One turning vector, and how many ticks it has turned:
The counts run from 0 to 186.
[-40 -11  34   8   5 -12 -16 -15  -7 -15 -32  13 -27 -21 -10 -26  19  70
 -32  13  12 -49 -10   2 -36  -3 -20 -20  10  41  44 -29 -11 -28] -> 52
[ 46  13 -29  24 -21  26  10  25 -17  12 -17   9  41  59  -4 -12 -20 -34
 -14 -16  37   5   3  13  33  -6  28  -7  19 -33 -31  -1  10   9] -> 102
[  2 -26  10  -4  -1  40  54  10   7   5  18  15 -13 -11  22 -21  -9 -56
 -15 -56  31 -10  -2 -12  12  19  46 -19 -27  -3 -29  42  -8  23] -> 108
[-38   8  -2  32 -30  25 -14  -2  32 -15  -7 -39  -7 -29  36  25 -24 -37
 -25  23 -13 -33  -2 -15  -2  24  11  -5  39  21 -42  16  -1  37] -> 20
[ 43  10 -30 -17   4 -12   3  21  -5  14  28  13  44  21   2   4 -13   6
  -2  78  32  -8   5  11   2 -42  11 -19  39 -22   9 -32  11 -28] -> 175
[-18  -9  36  22 -13  34  -1  -8   6   0 -17 -24  11   2  20  -7  38 -36
 -13 -33  44  12  14 -22 -24  17  -2  23  -2  38 -20  33 -73  -6] -> 122
[ 34  -5  17  58  56  20  19  -4 -12  -6 -16  27   9 -19 -58   8 -42  24
   0 -19 -18  10  -4  27  23 -19 -29  34  29  13  22 -27  15   9] -> 81
[  3  13 -33   3 -31  23 -23  -4  36   8   9 -42  17  -5  31  37  -7 -65
  10  10 -12  27 -13   1  -4  20   6  10  36 -36 -52   5 -15  33] -> 17
[-38  -1  15 -18 -17  -2 -13 -26  13 -16 -11 -23 -50 -23  -9  11  27   3
  19 -26 -42   8 -17  -8 -21 -13 -48  36 -31  20  24  39 -28  -1] -> 140
[-14 -13  25 -32  -2 -16 -15   5  14 -27 -21  33 -47 -44  18 -31   2  47
 -11  31   7 -39  -1 -16 -23   4  21 -31   4  28  32 -19  12 -12] -> 53
[  9  20 -22 -23 -29  -8  10  15  -7 -11 -21   2  15  32  49 -32  12 -44
 -12 -11  28 -19  36 -24   6  17  47 -11 -49   4 -27  19   3 -10] -> 116
[-22   9  -3   5  22  13  28 -24 -27  -1  40  15  14 -14 -20  36  -8  39
 -22  31 -29 -48 -23   7 -13 -55 -40 -39 -14  -5  28   0  22 -20] -> 169
[ -7  19 -10  21 -27  12 -20  18  30 -48 -45 -14  10  35  19   6  49 -26
  -2 -42   8 -24  38 -23 -30  17   6  12   8 -22  -4   5 -36  -8] -> 124
[ 10  46 -29 -17 -31 -45 -59 -24  -2 -15 -27 -12   2  20  15  32  15  24
  21  26 -45   8  20 -17  -9  -6 -16  15  12   1  -3  -7  24   8] -> 146
[-65 -16   2 -20 -34  27   6 -23   0  14  23 -20 -17 -46  32  -2   7   4
 -40   9  -8 -41 -42   9 -29   8 -14 -27 -29   0 -17  34 -16  11] -> 34
[-18   9  30  23  15  18   7 -49 -25  18  40  36  16 -30   5  29 -12  29
 -17  34  -7 -29 -28   0 -14 -50 -36 -28  33  28 -18 -18  12   8] -> 166
[ -3 -17   8  -7  59 -25   3  -9  -2 -12  -5   8  -2 -27 -31   9   8  61
  25  -9 -28   6  -6  11 -15  -2 -22   3 -21 -26  68  -3  -8 -31] -> 66
[ 33  16 -34  19 -42   6  16  26   4 -29 -37   4  19  52  11 -19   1 -38
 -32 -35  31 -22  38   4  -4  -4  12  26 -23 -12 -13  -7  -4 -24] -> 113
[  3   7  -8  38 -24  -1  11   4  34 -28 -10 -25  -4 -33  27  14 -38 -60
   0  23 -22   5  40  -7  17  18   2  25  -2  45 -34   2  14   9] -> 9
[-48  -1  -9 -40 -28  -4 -48 -19 -24  18 -16 -15   6  23   1 -17  32  58
 -21  15   9 -19 -34  -1 -35  -2 -22 -38 -24 -25   9   4  -8 -22] -> 44
[  8   8 -30  46  28  27  36  19 -44 -22  -2   0  52  16 -25  19 -37 -12
 -15 -35 -18 -30  22  -4  21   4  17 -17  -4 -51   8  16  27   6] -> 95
[ -1 -26  28  18  33   5   1 -14 -51  18  30   7  41   2  -4 -12  -6  21
 -22  68  39  -2  -7  -9   9 -40  -1 -48  18  35  -8  -7   2 -20] -> 177
[  4  33   7 -19 -31  -5 -13 -10  17 -27  -4  27 -43 -36  13  27 -17  13
   7  65 -29 -40  -1 -24   2 -16  -8  -9  58  33   1  -8  26  29] -> 156
[ -4  -1 -24  21  18  13  -5   2  24 -29  11 -26   7  24  -2  24  19 -60
  49 -49 -41  37   2  -7  10  23   5  -1 -50 -34 -14  -9  39  17] -> 3
[  3  -2 -16 -50  -8 -25 -23  12  16 -27 -31  32 -33   6   9 -22  19  48
  11  26  -5 -32  -1   5 -20   1  18 -23 -29 -20  50 -31  30 -17] -> 54
[-11 -16  -8  37  25  29  50   0 -51  -3  -3  -5  29 -20 -43   3 -41  -9
 -23 -24  -8 -19   0  -3  28  -1   2 -16 -12  -6   4  56   6   2] -> 96
[-32  16  24 -20   5  24 -23 -45  -8  20  20 -25 -19 -17 -12  43  16  36
  25  11 -41  22 -52 -19 -18 -19 -52  10  22  11  12  34 -16  19] -> 151
[-42   0  16  -7 -35 -22 -26 -12 -24  17 -33  -6  16   6   8 -15   0  43
 -59  49  21 -35 -16  -8 -22  -7 -22 -12   1  46   7   1 -12 -30] -> 41
[ 13  18 -16 -57 -16 -15 -13 -13  10  15  31  25 -36  -6   4  12 -21   5
  30  61 -26  -7 -41   1  10 -29   4 -24   9  -8   8  -4  50  20] -> 160
[ 49  -8  15   1  51   7  18   3  29   7  23  42 -13 -49  -6   1 -34  -6
  39  -7 -19  22   2  19  15  11  29  14  48 -16   2 -21   0  22] -> 79
[ 52   4 -42 -26  27 -16  26  18 -17  27  10  25  20  -1 -13  -6 -50 -11
  25   2 -21  28   7  20  38  -1  22 -16 -29 -48  -6   0  52  16] -> 87
[  5  -5  28  39  -7  37  29   2 -39  16  -3  16  18  16  15 -24 -29 -31
 -30 -18  40  -1  13 -13  25  13  43 -28   7  38 -57  25   4  24] -> 104
[ -8  35  -3 -68 -13 -23 -43 -26   7  -4  22  -7 -17 -15  30  34  12   4
  48  32 -57   1 -12 -33  -4  10   1 -23   3 -17  -1  24  20  30] -> 149
[ 18  18 -21 -47 -19   1 -10 -17 -12  27  32   8  -9  17 -24  20  -2  28
  27  29 -21   6 -55  12   3 -50 -52  -7   1 -32  15 -22  44  16] -> 161
[ -3  -7  28 -26  62 -25  -5 -11  10 -20   6  27 -13 -66  30  -7   4  45
  24  16 -20 -10  18  -2 -20  18  23 -22  -3  12  29 -13  -4 -18] -> 64
[ 30 -17  10 -20   3   9  29  11  -6  27  30  18   6 -28  -5  -7 -25   0
 -16  93  33   0 -12   4  18 -40   4 -18  38  22  -4  -1 -11 -21] -> 174
[ -6  -6  37  25  71 -12 -16 -29 -47  15  -9  13  12 -14 -24  -2 -22  47
  34   0 -18  22  -4  -7  30  14   7 -11   5  29  19  -7  39  12] -> 74
[ 20   2 -31 -48   5   7  32  13  18 -11  38  19  -8 -42   5  21 -18   1
   2  75  -4 -28  -8   8  -4 -38   9 -35   3 -36  27  14  14 -24] -> 171
[-26   5 -37 -25 -55  16   2  26  33  -3  -3 -30 -36 -23  10  -1 -28 -45
  -8  30 -15 -19 -30   3   6  12  19 -20  -6 -15 -16  29  26  22] -> 24
[ 13  41  -1 -27 -45 -43 -42 -20  20 -17 -26   2 -25 -21  37  22  -3  -5
  13  50 -27   4  25 -23  -3   2 -15  31  25  54 -14  -3   4   7] -> 145
[  9  25   4  15   2  10 -16 -41 -21  20  39  17  38  15   2  41   1  37
 -12  20 -17 -10 -20  21 -24 -61 -54  -2  34 -17  -7 -35  22   3] -> 165
[ 12   3 -15  -8  43   8  -8   0 -27  -5  34   5  36  33   9  -1  11  20
   3  30  17 -29  -8  -3   1 -21  32 -71   0 -53   8 -34  36 -13] -> 179
[ 24 -30 -15   3  46  37  26  21  13 -11  28   1  15  30 -25 -15  29   9
  -1   9  34 -11 -35  35  -7 -35  -3 -32  11 -55  32 -30  -1 -27] -> 183
[-35 -22  13  -6 -21  10  16 -15 -40  14 -13 -24   7  26   9 -21  34 -34
 -14 -39  32  14   6 -20  -1  10  -3  -3 -73  21 -27  52 -25 -14] -> 118
